Each path below is one point turned by a fixed rotation once a step. After each direction that follows a path, write how fast that rotation turns it, in deg/step (0 if it stays still).
Each turn is a multiple of 5 degrees from 10 to 175, or 0.
Each row of a path follows its step; steps can be skipped.
Path 1:
step 7: [ 32 -18 -30  49  19  18  67 -14   5  -5 -19  -8  30  11 -14  18 -23 -28
  43 -35  -1  -3   9  10  49 -32   0  13   9 -23  51  -3 -27   8  23   2
 -63   7  23  15  -7  -6 -32 -34   6  25  26 -15  -3  -9   3  12  24 -13
   4  20 -40 -21 -13   0 -33 -25   7   4   1  56  10  14   6 -26  21 -24
  12 -17  23   7 -32  13 -12  36]
step 9: [-16  26  30  24  17 -19  37  -5  45 -16  11  24  19  10 -10  16  -5   2
   6 -15  16   4  51  -5 -37  18  -7 -27 -25  41  42  10 -37  25  16   4
  35 -38   6 -48  49   9   6   5   9   3 -10  19   1   0 -18  24  20 -14
  32  21   0  20 -48  48   0 -31   4   1 -34  12  -6  14  24  -3  22   0
  44  12  20 -61 -23  18 -10   2]
step 10: [ 31  17  43   0   8   7  20  11   3 -34  49   8   1 -11  26 -32 -19  13
  -4 -11 -30  20  32  -7  26   3  15  11  18 -27  36   5   1 -24  28  26
  20  -5  21 -10  23 -13 -22  15   2   6  20 -34 -42  -3 -33   7 -12  13
 -39  29  21  12 -44  24   0 -53  12 -24  -3  -3  34  -6  31 -26  24  -1
  43  12  68 -10 -45   2  22  19]
step 20: [ 49 -15  18  20 -18  -4  38 -26  27 -23   1 -22  19  12   1  16  24   9
  25   0  10 -21  62  12  29   0  -8 -42 -13  35  61 -44 -30 -10   2   0
   5 -25   1  -4  15  30  19  41 -17  -3 -23 -22 -11   7  -2  21  24 -30
  20  -8 -19  28   1 -20 -35 -27  39  14  27  20  17  57 -12  -2  30 -31
  19   4  -7 -23 -14 -19 -18  17]
step 25: [  7  25  27  24   6   8  -6 -49  28 -23 -36  28   6   9 -21  23 -19 -28
   6  29  -9  10  11 -10 -11 -21 -15  -1  -4  20  77  -6  -3   1  50  28
 -17 -30  -5 -14  31   3 -35 -10  15   9  48  30  -1  37 -18  22  15   6
  -7  33 -24  12   2  -5 -72 -15  20  13   2  44 -16  27 -13  11  41  24
   9  14  24 -12  -3 -21  17  19]
step 28: [ 41 -14 -11  -2 -43  16  50 -11  24 -29  -3 -19  32 -16 -17 -17  13   4
   1  -1  13  18  37  40   9  20   4  -6  15  54  50 -13 -19  13  24  18
  -6 -38   3 -11  40  -2  -9  28 -30  11  17  -8 -20 -14  -8   5  17  19
  12   8   2  21  29  15  37 -64  20 -22  24 -22 -11  32  19  -9  17 -12
  32  12  36 -36 -21  50   2  23]
step 29: [ 18   1  35  -7  26  19  11   5  10 -10  33 -24  -5  58 -10 -16  -1   7
 -14 -25  54  20 -16 -35 -17  19  -2 -10  30   0  -9  36 -36 -15  44 -10
 -16 -25  31   1  47   3 -28  -4  -1  25   5 -11 -17  -6 -18  66  -2 -19
 -22  16 -20  47  -6  65  -4 -63  -5 -18  -1  10   6  10   6 -28  10 -10
  26  -7  26  -3 -18  29   7   3]
step 31: [ 23 -24 -35  35 -12 -41  33   6  31  -8  -8  31 -25   4  14 -15  48  29
  22   3  -2 -25  29 -47  29 -39  -9 -53 -38   4  41 -29   1  -2  -4  14
 -10 -24  36  34  27  11 -10 -13 -44  -6 -28  -8 -18 -24  -9   8   3 -23
 -28   5 -14  14  -1  15 -17 -30  19  12 -14   7  17  -7  50  20   6  -1
 -26   4  44  -1 -32 -14  20  27]
step 42: [ 24 -30  16  20  47 -19  24  52  25 -22  43  24   6  40  15  32  12  23
  22 -53 -40   7 -24 -30 -14   6  -9 -37  13   4  43 -12  -7  -7  13  -7
 -27 -31  47  14  31  10  -9 -22  -8  34  -3 -32 -31   9  -4 -10 -29  25
  -4  17  -7   6 -32  22 -48   8  15  -5 -18   6  -6  -1   7  13  20 -17
  19  -4  51 -17  -2 -15  -7  25]
Directions:
[ -3  -8   6   5   8  -7  -1  -3   4   2  -5  -2   0  -4   5   3   0   0
   9  -2  -6   1  -5  -6  -6  -7 -15   2  -9  -1  -2   4  -2 -11  -4   3
 -11   1   5   4   3  -2   0  -9  -5  -2   6  -2  -1   4  -2   5  -5   9
  -7  -6  -6   7   5  -8  -1  -4   3   8  -2  -5   0   2  -9   1   5  -3
  -3   1   4  12   4  18  -2  -9]  60
[ -3   0 -10   2   3   9  -1  -6  13  -6   9  -2   4  -8   4  -3  -6   8
  -1   2 -13   7   2   1   3   3   0   1  -3   8  -8  -7   6   1  10  -1
   0   6  -2  -1  -5  -4   0   8   2  -2  16   4   6  -7 -10   0   1   2
   4  -2   7  -5   1  -1   1   7   1  -5   8   0 -11  -4   2  -7   0   4
   0  -3  12  10   2   6  -3   4]  160
[ -2  -1   5  -6  -7   0   7   2  -2   9   6   0  -4   8  -5  -7  -6 -10
 -12   2 -10   4   7  -5   3  -1  -3   6  -4   3  -1   8   0  -3   8   3
   7   0 -15  -5   0   4  -3   3  -4  12   4   1   7   7   1   6   4  -2
  -7  -8   3  -2   5  -5  -2  -4  -7  -2  -8  11   2   6   0   6  -1  -5
   6   7   4   6  -2   8   9   0]  95
[  1   1   9  -7  -3  -2  -4  -7  -5   0  13  -3 -10  -5  -3  -7   2   3
   1   5   6  -8  -5 -15   3   9   5 -11   0   3   0  -3  -2  -4  -5   6
  -2   4   8   0  -5  -3   1  -4  -7  -8  -1  -5  10   6  -4   8  -7   2
  -4  10   2 -12   3  -7   2  -3   4   1   6  11  -3   4   4  -6  -9  -5
  -2  -1   2  -4  -7   3   0  -1]  155
[ -9  -1  -1 -10   1   3   2  -6  -3   5  -8   2  -3  -9  -2   5 -13   2
   6   9  -2  11   5   0  -5   0   2  -6  -3   0   3  -6  -4  -2   0   4
   4  -6  -4  -9  15  -2   0   3  -6  -4   1   0   3   2  12  -4  14   0
   4   3  -4  -1  10  -3   3   3   9  10  -3   6   1  -5   8   2   1  -1
   1   0   1  -2   3   0 -18   2]  135
[-15  -3  -1  -8   3   0  -8  -2   4   5  -9   7   0  -3 -12  -8   7   4
   2   0  -6  -2  -4  -1  16  -9   7   0  -5  -3  -3   5   4  -1   9   4
   0   1   6  -4   3  -5   3   7  -2  -5  -2  -6   2   4   4   6   1   0
  -9   1  -2   4  -7   5  -7   3  -2  12   7  -4   2   2  -3   1   4  10
 -10   7   8  -2  -1  -8  10  -2]  55
Path 2:
step 0: [ 11 -15   4   9 -25 -23 -21 -46   6  24  -7  61  30   1  58  19  17  -2
  -8 -14 -11  -4  74 -13  24  -3  17  26  18 -12  -2 -78   2  17  -6  14
  22  24 -32 -25  33  36  23  18 -30 -39   5  14   2 -13   2  -4 -11 -15
  -8  -8  24 -15   0 -21 -26   1   5  14  30  47 -35  22 -18  37  -3 -49
  -2  -1  21   6   5  16  24  15]
step 5: [ 21 -23 -28 -24 -51 -29  21   9  27  -3 -13 -22  35  -3   3 -37  20 -16
   2 -22  33 -18   3 -15   3 -54  59  41  -7  42  25 -36   7 -30  50  -4
   9 -35  14 -31 -10  50   0 -16  19  17 -36 -21  24  10  -6  17 -21 -20
  26 -38  25  19   2  -4   4   5  -9  -1 -21   5  -6 -13 -16  18  26 -35
  -1 -29  22 -12  33  48  26 -16]
step 6: [  6  49   1  37 -34  -6  25 -65 -17  26  13  27 -17   7  20  30  18   8
  16  41 -19 -31 -18 -34 -10   4  10  31 -15  -2  10  12 -13  17  -4  -2
  14  16 -30 -35   1 -14   1  38   8 -27 -12  23  28   2 -45  31 -14  17
  30 -36 -53 -12   7 -12 -11   8  34 -10 -58  -5 -55 -33 -13  11 -18 -49
   8  -3  -3  22  15  20 -12   0]
step 10: [ 22 -17  23  40  -7  43 -44  69   2 -52 -31  22  14   5  19   6 -19 -26
 -28   7  27   2 -22  13   6 -42  14  31  17   1  15 -28  12  15   7  40
   5  12   4 -42  14  36   9  22  12 -27 -13 -18   2  43  19 -42 -43 -40
 -13   0  32  21 -47  -2  43 -10 -14 -15  13  12   7 -17  -4   5 -17   4
 -17  11   0 -32   5 -29   7 -38]
step 15: [ 19  25 -58  -6 -18  23  20  39  35  20 -58  -2   8  -4 -31  24   9  -8
  17  15  36  -3 -42  -3   3 -24 -70  22  56   5 -18 -13   5 -47   5  37
  -1 -16 -17   9 -35  21 -43   0  12 -12  -4 -21  10  -5 -11  15 -25 -25
 -10  19  -2  13  23 -18  26   5  10  16 -16 -24  19 -15 -13   6 -13   5
 -35 -33  32 -34 -44 -38  -5  14]
step 17: [ 13   1  10 -11  -3  23 -11  18 -11  55   6 -10  22  38  42 -20 -16 -37
   7  24  27 -21 -37  -7  21   4  47  39  -8   4  -5  -4  18  -6   8 -26
 -12  17  21  -5 -48 -50  10  40  46 -31  27  26 -10  -8  -3   9  12 -49
  22 -31  19 -14 -23  -4  -4  19   4 -13  12 -36 -14  34 -32  21  34   4
  13  48  -5  19 -22   8  54 -34]
step 35: [ 32 -37   3  43   7 -19  23  43  28  17   6 -24  21 -15  31  18 -14   4
  14   9   6  14 -21 -17 -62  19  31  23  21  13  -9  32   4  46  -6   7
  -3 -25   9   2  16  22 -19  10  -3 -30 -10   3  32  -4  -5   2  28 -15
 -13  15  -6  37 -41  13 -24  26   0  67   7  55   6  14 -21  41   5   5
 -28   9 -22 -24  22   6  47 -58]
step 36: [ 26   1  17 -27 -21  13  11 -17 -23   6 -11  24   9  55  17   0 -48  -6
   4  24   6  -5 -56  18  13   3   5  29 -37 -14  44  33   6 -26  45  14
  18  14  24 -18 -57  41  -9  -7  36  35  -8  19   9   5   8 -20  12 -13
   5  32 -26  -9  29  13  11  30 -17  27 -13  12  -5 -45 -35   6  22  -9
  32   3 -33  11 -42  17   8 -59]
step 44: [-21 -30 -27 -23  -3  12  14  -4 -21  33 -13 -43   5  54 -19 -16  25   4
  -2 -17  28  -3  28  30   2 -18 -17  -5 -11 -33  33   2  30  -4  34  -4
 -19   1  28 -36  10   9 -22  58   1   8 -12  32  -6  12 -16   3  54  -6
  14 -13  31 -16  35  38 -18  17 -56 -17  19  16 -24  -8  14 -18  34  29
 -27 -46  38  17   8  33  46  19]
Directions:
[  8   6  -1   6  -8   2  -4  -4  -1  -3 -14  -1   5   3  -3   2   7 -10
   3  -3   1  -3   2   2  -2  -4   0   1   1   1   0   2  -4  -6   4   1
   4   1  -2  -1   0   8   5  -2 -18  13  -6   3 -18   8  -2   3   9  -2
   1  -2   3   6   0  -2  -1   3  -2  -3   9  11  -1  -6  -5  -6  12  -7
  -2   7  -1   8  -4  -8  -6   1]  140
[ -5  10   2   3   8   5  -1  -6  -4  -6 -11  -9   4   6  14  -7   7   8
   2 -10   4  -6  -5  -3   4  -4  12  -5  -4  -4   1   0   6  -7  -2  -3
  -2  -6   6  -9  -3   6   7   5   0  -2  -3   5  11   4  -2  -4   2   6
   3  -4  -4  -3  -4   2  -8  -4   5  -5   5  -4  12   2  -7   4  -3   7
   4  -7   7   4   1  -5  -5  -3]  55
[  2  -9   3  -6   8  -2   1  -3   2  -2  -6 -18  -3  -1   7   3   4  -2
  -4   4  -4   7  11   4   3 -11  -3   0   6   4  -2  -5  -6   2   3   4
  -3   5   5   0   4  -2   7 -11   2  -2   0  -2  -2   8  -4   1 -11   3
   2  -9  -9  -4   3   0 -10  -3  -5   9   4   7   2   6  -2   0   7   2
  -6   0  -5   2   7   0  17  -3]  155
[  0   6   0  -1  -6   2   1   1   1   7  13  -3   3   5  -8  -3   3  -3
  -4  -2   1   0   7  11   3  -3   3   3 -11  -3   3   2  -8  -4  -6  -4
   2  -5   7 -18  15  -1   6   0   4   4   5   5   0  -8  -1   2  -5   5
   5  -7   9   1   3  -5  -4  -7   1  -8  -3  -4   1 -11  -3  -5  -5 -11
  -2   6   4   2   9   4   9   4]  55
[ -8  -5   6   4   7  -3  -3  -1   4  -3   0  -3  -4  -5   2   7   0  -2
   8   3   2  -5   1  -4   4  13  10  -2   9  -4 -10  -4   0  -8  -8  -3
   6   3  -3   3  11   3   2  -6  12   5  -4  11  -1   6   0   2   3 -18
  -1  -2   2   0  13   8   3  -2  -9  -6  -3  -3  -1  -3  -7   1  -4  -4
   1   5   5  -5  -3  -9   4   2]  45
[ 11  -1  -8  -7   0  11  -3  -6   0   5  10  -5  -6  -9   7   1 -10  -4
   2  -6  -1  -3  -6   0   3   1  11  14  -2   5  -1  -3   0  -3  10   0
   2   2  -4   4   7  -1   0   0   2  -7  -6  -5   5   1   5   2   1   0
 -10   1  -6   8 -13   0  -5  11  -3 -11  -3   3  12   1  -1   0   1  -9
  -4   8   2   0   2  -1   0  -2]  60
[  1 -12  11  -7   2  -2  -5   2   7  -4   2  -2   1   8   4 -10   4  -4
   2 -10   2  -8   4  -2  -9  -5   1  -4   0  -1   7   3  -1   0  -4  -5
   1  -2   1  13   6   2  -4   4 -16  -7  -6   2   5  -2  -2   7  -3   2
  -8   6  16   0   9  -2  -1   6   1   0  -3  -3  -4   8   4   2   0  -7
  -2   2   8  -1   8  -3   5 -11]  155
